In the data rows, the value 128 means zero.
Every row has a hidden score from 0 to 20. What is each row's score? 10 is about the middle. The score is a weighted sum of the row's numbers plus the product of two more (or one squared), each taken from its middle value.
[106 101 134 155 126 145  90 144 167 145 115 105 125 124 103 154 131 126 171 126 107 182 111 140] -> 18
[117 125 149 168 143  89 128  84 112 134  94 146 107 113 105 104 145 130 102 112 115  97  96 153] -> 19
[115  91 159 163 141 122 118 155 116 119 100 130 108 146 112 130 115 113 121 138 124 105 134 128] -> 13
[110 139 134 151 135 120 143 144 132 128 102 132 121 138 127 116 110 125 142  80 111 143 121 139] -> 19
[161  97 138 113 145 129 136 131  67 147 102 129 115 145 101 123 143 113 147 109 135 143 107 182] -> 13
[139  74 118 124 128 114 124 130 116 139 117 133 124  98 118 114 131 150 129 132 102 161 132 152] -> 11
[136 124 175 156 131 129 138 115  89 136 111 139 136 136 164 101 105 153 114 145 130 129 127 159] -> 10
[145 122 133 153 149 128 120 150 131 128 110 130 150 124 102 145 129 139 125 128 109 141 133 109] -> 10
[108 154 115 119  82  94  99 121 150 102 165  94 135 105 108 125 130 121 123  92 135 141 137 128] -> 14
[124 129 135 124 140 141 109  95 134 131 125 145 139 153  86 103 129 143 101 115 132 111 123 125] -> 11
[105 106 101 141 122 176  93 159 105 105 155 127 116 144 178 145 194 116 120 148 141 148 127 114] -> 10
[143 148 139 137 133 115 141 110 101 126 114 147 122 134  87 136 150 119  86 111 119 148 162 148] -> 12
[145 106 151 142 145 115 122 109 109 135 106 149 142 114 125 119 100 140 123 116 123 128 125 120] -> 11
[ 95 106 148 158  98 123  79 127 154 182 151 132 136 110 182 152 197 145 113  90 115 130 172  98] -> 10
[127 126 100 118 137 143 138 121 128 112  98 139 155 113 116  98 120 164 122 114 145 137 128 155] -> 11
[124 152 154  73  69 151 115  82 167 128 145  98 134 163 151 151  81 125  98 125 126 109 189 135] -> 1
[141 135 116 119 144 129 143 126 132 108 132 152 137 121 104 144 124 120 119 134 134 132 122 131] -> 8
[ 64 123 109  95  96 119 108 136 116 160 142 130 135 112 131 125 149 137 164  94 115 165 108 131] -> 9
[153 119 118 151 155 136 122 135 115  96 117 125 157 136 117 127 131 145 126 133 125 160 143 125] -> 12
[144  95 118 109 137 135 126 155 109 138 107 125 123 151 113 126 109 115 120 110 148 124 124 117] -> 7
[134 112 133 148 126 120 127 114 114 148 116 145 117 107 112 121 117 142 114  89 119 104 127 139] -> 12
[159 127 153 139 150 124 194 169  87 135 115 160 114 130  89 111 136 139 121 115 135 113 127 131] -> 10
[ 94 125 122 141 145 134 175 120 109 129 111 109 117 144 141 138 154  95 139 152 135 119 162 137] -> 13
[155 115 153 150 129 140 156 169 114 129 104 137 137 116 118 106 145  98 115 128 150 133 131 111] -> 7
[112 122 162 136 122  83  96 113 124 102 100 147 141 108 129  90 119 137 101 118 106 121  92 148] -> 12
[ 92  69 113 121 141 165 142 111 151 149 187 120 114 111 104 115 129 141 222 179 190 124 200 126] -> 17
[125 127 129 119 153 125 122 113 127 113  96 148 139 146 106 157 129 107  98 145 116 111 155 124] -> 13
[127 114 109 155 115 151 148 119 115 115 115 149 137 113 123 103 130 114 159 108 146 108  98 148] -> 11
[126 165 119 106  81 132  93 120 110 127 128 125 139 149 187 146 129 111 100 103 136 119 187 118] -> 5
[163 117 107 122 141 130 111 135 137 156  90 139 128 126 126 116 133 116 121 115 107 119 139 103] -> 7
[133 104 172 151 150 123 136 150 131 155 107 158 133  96 125  91 125 133 115  94 104  88 134 126] -> 8
[ 85 155 116 143  87 138 125 124 171 137 154 106 137 255 120 150 116 213 104 138 255 138 149 115] -> 12
[128 135  81  99 145 128 165  84 130  91 110  89 116 164 151 113 138 108 117 126 131 109 182 136] -> 11
[162 114 143 153 173 130 142 106 133 116 118 148 150 111 131 120 125 115 115  91 103 152  79 125] -> 13
[131 110 114 146 142 118 115 144 145 138 141 121 134 110 105 112 141  98 139 110 140 124 111 132] -> 9
[150 105 150 125 132 132 106 153 106 121 114 111 146 122 123 131 147 120 124 109 134 121 129 163] -> 10
[126 141 130 121 149 101 129 134  90 134 119 122 147 108 120 120 127 123 121  78 114 128 118 149] -> 11
[146 158 105 139  78  88 126 140 129 124 142  67 115  95  99 102 120 134 127 125 137 131 114 119] -> 15
[131  99 131 111 143 122 126 106 105 141 123  93 133 147 107 117 117 124 144 121 138 114  86 161] -> 9
[109 138  67 100 108 113 133 133  91 118 161 125  90 108 118 188 113 108 200 178 123 193 117 128] -> 13
[122 126 136 133 129 114 162 105 113 119 104 139 140 147 110 115 131 135 131 133 117 125 100 138] -> 10
[147 133 138 136 128 127  99 118 150 136 111 149 109 106 110 152 106 104 128 140 148 112 136 142] -> 10
[106 106 146 141 148  95 131 135 121 162 116 131 151 106 135 112 118 131 130 111 108 129 129 139] -> 9
[123 107 156 135 126 142 129 114  99 138 103 170 147 110 110  92 112 138 116 117 117 117 105 139] -> 11
[107 152  66 165 110 156 123  94 120 121 161 147 128 124 132 136 185 119 145 131 109 104 154 128] -> 14
[115  98 161 146 147 130 119 122 149 147 102 122 132 128 122 122 132 110  82 138 119 162 148 137] -> 15
[ 91 135 147 131 139 139  78 153  86 131  82 136 120 139 152 138 149  93 145 123 114 147 157 105] -> 11
[147 130 133 150 156 121 128  87 111 139 133 162 126 110 110 136 126 152 116 114 118 136 124 123] -> 13
[147 115 142  90 122 129 134 154 101 131 110 151 153 102 110 104 141 125 130 131 120 117 126 128] -> 3
[153 175 105 157 132 198 128 143 149  62 138 154 156 137 124 168 163  96 122 169 116  86  85  99] -> 6
[152 183  76 103 120 105 116 101 120 132 169 166 105 132 160 146 210 129 132 121 105 122 161 102] -> 9
[128 110 101 176 127 158 130 163 116  88 150 144 101 136  93 117 153  80 124 147 134 125 128 118] -> 12
[123 112  96 117 149 150 137 118 163 120 108 164 125 123 142 139 118 126 112 129 153 101 109  98] -> 13
[117 128 139  84  97 134 104 114 185 126 163 104 134 115 151 138 131  93 141 116 115 147 169 102] -> 4
[146 104 135 138 132  95 111 121 121 134 124 176 140 109 122 126  99 123 116 137 131 138 113 128] -> 10
[147 117 142 127 135 115 125 146 139 140 126 151 125 101 107 121 126 143 102 102 132 127 103 141] -> 10
[ 69  82 147 139  74 107  81 149 123 160 142 135 123 121 181 168 197 116 109 111 133 106 167 147] -> 12
[150 129 114 124 158 148 137 150 142 137 142 117 120 124 136 109 158 148 108 117 122 121 136 151] -> 8
[ 97 149  98  98 146 149 112  72 105  82 152 144 127 111 196 132  89  97 134 112 103  90 142 109] -> 10
[125 120 114 136 158 105 132 121 134 100 126 178 158 116 135 118 108 128 108 124 131 121 106 115] -> 12
[179 101 143 128 141 115 117 122 118 136 109 127 150 119 126 133 118 124 113 127 105 112 149 158] -> 7
[140 131 163 138 131 123 110 122 126 121 123 143 136 118 141 131 100 124 109 121 113 110 140 147] -> 8
[144 109 129 133 145 101 148 126 133 125 105 101 129 143 107 107  99 144 121 121 120 117 121 138] -> 11
[ 85 125 105  98 151 169 175  96  73  86 120  88 127 126 126 116 146 217 172 155 133 139 151 142] -> 14
[123 137 130 135 119 134 152 122 136 167 116 136 141 133 128 124 123 131 100 105 118 117  88 110] -> 7
[108 175 107 147 131 117 158 111 160  84 158  85 151 122 110 108 125 122 116 133 114 131  93  81] -> 10
[141 125 133 120 108 123 138 116 142 117 191 136 128 116 128 139 140  95 184 167 156 169 151 128] -> 6
[127 105 146 144 155 106 108 125 128 135 117 122 160 123 105 112 129 138 111 132 123 131 124 144] -> 11
[ 84 162  74 159  84 123 120 149 132 152 122  97 109 255 255 159 150 125  90 146 128  91 211 127] -> 8
[100 130 158 156 137  95 134 119 107 134 110 117 118 133 128 108 123 129 111  94 124 161 127 132] -> 15
[118 139 130  98 156 162 106 142 171 106 166  93 118 133 143  99 122 105 157 167 130 141  97 138] -> 7
[144 138 159 115  89  81 121 127 165 143 141 154 127 133 112 126 125 138 145 139  96 129 103 121] -> 14
[131 136 151 151 124 114 124 121 139 102 127 135 139 134 116  97 128 149  93 114 108 151 115  91] -> 12
[ 90 153 132 184 109 101  90 160  96  95 167 112 111 136 136 183 181  89 171 187 124 116 111 116] -> 12
[109 103 122  96 171 117 165 107 138 139 191 133 115 148 129 131 113 144 109 148 178 105 117 117] -> 9
[138 111 130 133 134 122 132 125 112 150 128 127 126 121 103 129 134 132 124 111 141 121  90 137] -> 10
[ 96  91 132 116  81 135 171 159 177 167 147 134 131 119 115 122 124 132 123 111 101 153 143 112] -> 4
[ 81  99  59 169 121 108 123 139 162  88 149 147 111 114 172 160 185 117 149 117 114 130 178 115] -> 17
[141 109 123 146 133 118 129 122 120 134 132 148 132 134 163 117 122 141 139 132 118 119 105 169] -> 9
[137 134 154  99 149 128 128 123  95 144 110 158 138 118 106 152 131 118 101 120 115 127  74 133] -> 6
[139 110 149 130 127 127 159 136  75 136 103 145 133 145 138 103 134 100 140 130 114 113 148 110] -> 7
[127 107 123 142 155 117 128 126 120 136 133 154 128 121 116 108 131 109 138 134 123 126 126 140] -> 10
[132 144 150 125 145 125 125 135 128 125 103 142 131 114 107 102 113 128 130 123 125  94 122 113] -> 8
[141 136 110 118 103 125 116 130 133 116 105 139 143 119 112 114 120 156 131 114 105 139 127 134] -> 12
[149 133 125 142  95 111 163 102 118 135 131 139 123 141 117 126 126  89 138 106 125 150 125  97] -> 11
[157 146 154  86 129 116 154 118 108 125 104  99 117 107 134 120 138  80 130 109 115 140 137 128] -> 9
[167 171 118 152 111 116 125 130 110  94 122 106 142 115 123 114 128 135  99 130 132 125 105 103] -> 12
[149 132  88 142  86 140  89 153 110 128 145 151 103 113 121 159 188 128 151 173 107 115 116 103] -> 9
[166 117 149 126  76 107  95 118  86 116 181 113 121 123 144 111 120 128 107 138 139 156 116 135] -> 8
[ 96 181 125 102 136 165 168 128 146  97 109 151  98 114 145 140 108 120  84 160 170 121 104 115] -> 11
[141  96 104 133 129 131 164 135 110 133 118 133 127 120 137 135 130 130 128 132 125 115 101 118] -> 8
[122 115 108 179 145 152 145 105 159 144 109 137 128 109 106 121 126 106 139  86 145 121 130 117] -> 16
[142 110 168 119 134 116 146 134 117 139 109 153 114 103 138 113  96 109 123 126 126 164 140 143] -> 7
[ 94 174  81 122 117 124 169 128 173 147 109 136 104 184  94  80 114 152 197 120 204  94 118 106] -> 11
[133 113 163 116 137 114 121 119 115 135 111 160 120 136 110 109 114 109 130 144 109 149 120 115] -> 8
[153 116 156 166 115 121 112 116 115 145  95 141 146 146 141 113 145 125 162 117 131 120 136 162] -> 12
[144  97 153 132 161 110  97 112 145 109 109 153 165 104  94 145 126 108 110 118 140 131 109 141] -> 11
[ 97 151  73 102 177 118 139 114 177  89 199  87 135 154 161 102 103 133 108  91 125 131 192 121] -> 8
[ 87 138 131 163 151 149 153 131 131 119 130 150 126 105 109 116 123 123 135 110 109 111  95 136] -> 12
[140 101 121 118 116 157 136 184 132 121 129 141 126 116 128 116 157 147 101 170  81 120 113 159] -> 4
[112 170  80  72 153 157 164  87  96  88 110 118 102 124  94 104 129 187 168 156 113 158 156  89] -> 12
[132 151 140 143 132 123 121 104 155 151 115 137 135 143 113 131 125 106  82 143 104 135 122 167] -> 8
[ 43  94 124  79 131 161 116 127 154 115 136 148 115 121 120 117 140 127 140 123 120 122 125 105] -> 11
[101 135 104 121 128 159 211  98 163 125  98 129  99 132  97 166 137  98 109 138 152  99 134 130] -> 14
[131 117 137 149 142 113 100 125 116 135 108 145 129 142 115 144 106 133  93 139  99 145 146 134] -> 12
[110 126 152 120 149 121 106  94 135 103 115 130 150 146 123 111 111 138 114 110 124 125 105 121] -> 10
[106 127 161  87 135 125 111 163 158 126 111 121 120 157 168 132  80 147 127 119 120 142 159 104] -> 7
[139 137 149 134 131 135 136 159 117 129 104 117 124 140 100 146 123 145 125 144 108 133 120 144] -> 13
[140 107 147 122 118 129 123 158 134 143  94 124 142 137 120 125 102 106 121  98 119 120 132 122] -> 7
[130 104 141 145 153 118 120 122 142 126  90 165 122 125 126 138 128 129 102 124 108 113 117 150] -> 13
[140 120 125 120 149 100 122 115 107 121 115 146 132 131 121 135 130 153 129  99 129 125 101 125] -> 13
[140 101 153 171 120 134 138 164 122 140 110 142 164 111 110 115 108 118 104 151 124 111 114 151] -> 8
[161 137 147 151 145 120  95 147 113 123 117 111 138 131 114 102 104 121 120 155 138 145 127 115] -> 9
[114 116 140 123 124 116  99 117 130 156 110 122 156 112 158 121 144 122 139 116 126 136 124 119] -> 8
[155 128 148 137 164 102 110 133 125 127 101 147 119 122 135 115 135 136 115 145 126 134 107 151] -> 11
[148 117 140 134 100 128 121 136 150 151  97 146 157 118 123 113 128 112 121 120 119 114 122 126] -> 5
[142 122  86 111  49 131  83 154 141 121 172 102 144 117 104 185 139  85 209 197 134 173 131  92] -> 8
[137 117 148 110 129 129 103 111 125 150 126 114 134 147 120 132 112 114 114 139 126 130 125 149] -> 6
[131  85 142 152 155  97 126 137 110 129 113 134 139 114 122 115 135 124 104 117 151 127  95 146] -> 13
[ 87 147 152 120 141 122 107 171 158  92 182 123  92 148 151 106 107 107 133 127 140 107 141 145] -> 10
[157 117 128 128 153  98 133 114 101 160  98 135 128 118 123 128 125 143 135 106 132 130 146 113] -> 11
[ 87 127  89  91 159 180 116 130 144 117 138 140 128 130 148 120 149 129 127 138 113 145 128  92] -> 8
[125 147 110  91 104 161 122  96 141 109 154  95 106 108 122 118 104 140 108 147 117 155 130 145] -> 7
[110 120 144 129 130 153 125 127 117 121 113 146 151 115 124 122 116  91 126 123 114 110 157 123] -> 9
[130 153 116 141  65  93 127 112 127 120 204 123 118 119 106  85 114 139 142 140 140 110 111 110] -> 8
[119 154  70 134  87 107  87  98 176  96 152  72 115 248 135  87  95 152 104 110 179 114 108 101] -> 16
[111 150 139  92 149 125 106 165 144 123 172  95 127 168 146 112 107 146 108 135 124 128 198 127] -> 4
[133 116 142 140 155 108 133 101 126 129 120 126 163 106 117 124 146 154  96 121 101  92 143 137] -> 12
[140 111 134 127 132 108  91 129 118 123 108 118 139 120 139 128 148 138 113 132 130 113 120 109] -> 10
[150 151 133 144  90 100 150 102 149 118 153 120 118 108 108 107 126 121 118 122 116  89 102 126] -> 10
[131 118 113 133 133 115 125 141  86 140 117 109 154 132 135 109 134 121 131  99 116 120 142 166] -> 9
[146 107 153 119 166 145 125 114 103 148 108 140 142  98 131  99 115  88 108 113 120 143 136 141] -> 9
[ 80 187  69 116  54 190  85 168 129 148  85 150 112 119 183 195 123  87 167 105 160 150 213 120] -> 8
[148 102 130 160 119  91 143 150 125 105 119 144 137  93 114 127 116 123 106 127 135 142 106 139] -> 12
[108 106 126 137 128 141 118 119 119 103 109 169 115  90 136 136 122 142 122 123 103 133 115 146] -> 14
[135 109 132 116 137 116 174  98 121 161 109 139 154 106 103 122 118 147 104 145 125 148 118 114] -> 12
[140  92 171 129 145 127 133  99  99 117 105 141 159 107 160 145 103 108  99 116 133 159 126 136] -> 11
[101 136 150 114 155 139 143 160  90 161 181 102 132 160 151 142 104 122 110 100 129 128 148 146] -> 5
[129 136 143 138 138  89 142 158 154 132  94 117 133 140 131 145 119 113 123 138 123 118 103 114] -> 10
[118  79 170 122 128 112 116 142 118 123 126 155 124 144 117  77 110 100 119  91 125 115 121 133] -> 8
[147 127 149 115 171 119 132 100 131 121 109 145 145 116  99 127 126 143 123 129 125 137 129 147] -> 10
[ 90 107 119 169 118 141  78 153 131  99 133  97 141 150 117 116 109 195 126 143 132 101 124 139] -> 14
[137 100  84 131 144 176 156 132 143  65 143 159 145 130 110 165 193 109 120 160 127 105 118 116] -> 9
[116 106 145 106 138 135 140 111 118 136 103 126 137 125 132 123 109 137 119 105 118 107 123 148] -> 8
[160 132  82 140 141  93 153  92 152 148 135 123 135 108 122 177 149  86 173 177 110 108 130 125] -> 7
[110 177 117 157 133 131 140 154 164 126 120 128 113 116 131 124 162 101 142 114 112 122 143 141] -> 14
[170 129 158 147 143 129 148 165  87 129 115 119 132 114 130 134 113 112  89 138 104 112 135 157] -> 7
[106 188 139 115 144  93 117 104 143 139 157  76 129 118 123  89 137 100  93 139 126 132 133 117] -> 6
[126 116 153 132 144 114 111 126 104 125 118 146 124 120 121 149 144 171 112 106 126 154 140 116] -> 13
[161 130 148 126 145 150  99 113 110 136 113 151 120 127 112 134 106 130 125 124 122 116 130 159] -> 9
[102 137 144 103 147 131  70 193 165 121 170 129 151 161 142 112 105 115 133 127 142 115 169 126] -> 3
[113 148  46 127 139 125 147 106 100  68 142  91 123 200 135 219 135 112 137 162 222 114  92 124] -> 13
[173 112 134 160 114 114 152 101 166 183 152 151 157 100 173 156 167 124 105 217 103 139 108 101] -> 7
[132 103 140 130 168 118 132 115 104 126 126 119 125 142 134 127 103 111 118 101 134 135 133 157] -> 11
[ 96 206 118 115 147 129 144 116 150 130 115  84 103 112 123 121 160 104  82 139 100 127 139 125] -> 9
[156 117 131 110  86 149 133 156 108 141 163 122 130 103 130 126 113 102 154 128 133 147 125 132] -> 7
[133 137 155 136 154 157  92 110 116 129 136 138 123 116 100 104 112 141 103 110 124 127 138 110] -> 11
[161 106 145 167 128 115 136 134 118 126 100 111 159 132 114 108 108 129 123 130 118 122  88 148] -> 11
[140 120 173 104 167 132  94 109 138 134 113 124 154 116 106 118 150 119 121 127 112 147 123 100] -> 6
[143 120 148 125 148 140 102 129 146 118 139 132 148 144 128 124 117 116 133 123 124 114 128 127] -> 7
[153 110 147 125 141 118 119 124  90 122  95 148 129 121 148 133 101 160 131 142 137 139 120 132] -> 10
[134 113 129 118 129 133  96 126 116 127 137 132 128 107 111 113 135 113 111 111 153 139 115 128] -> 9
[122 109 166 121 153 128 139 115 100 159 165 145 125 117 115 119 137 116 145 123 115 122 128 105] -> 5
[117 163  66  98 135 134 109 130 179 138 131 104 130 193 131 128  97 189 141 144 148  85 127 136] -> 8
[ 87 107 116 164 104 118 128 111  92 144 126  67 120 194 179 129 102  86 113 132 151 127 119 106] -> 13
[108 131 136 104 139 134 176 136 165 144 187 162 132 159  99 122 123 157 137 100 137  98 116 130] -> 8
[111 120  84 114 110 103 121 129 167  87 169  81 110 104 134 132 143 105 137  94 110 135 126 151] -> 19
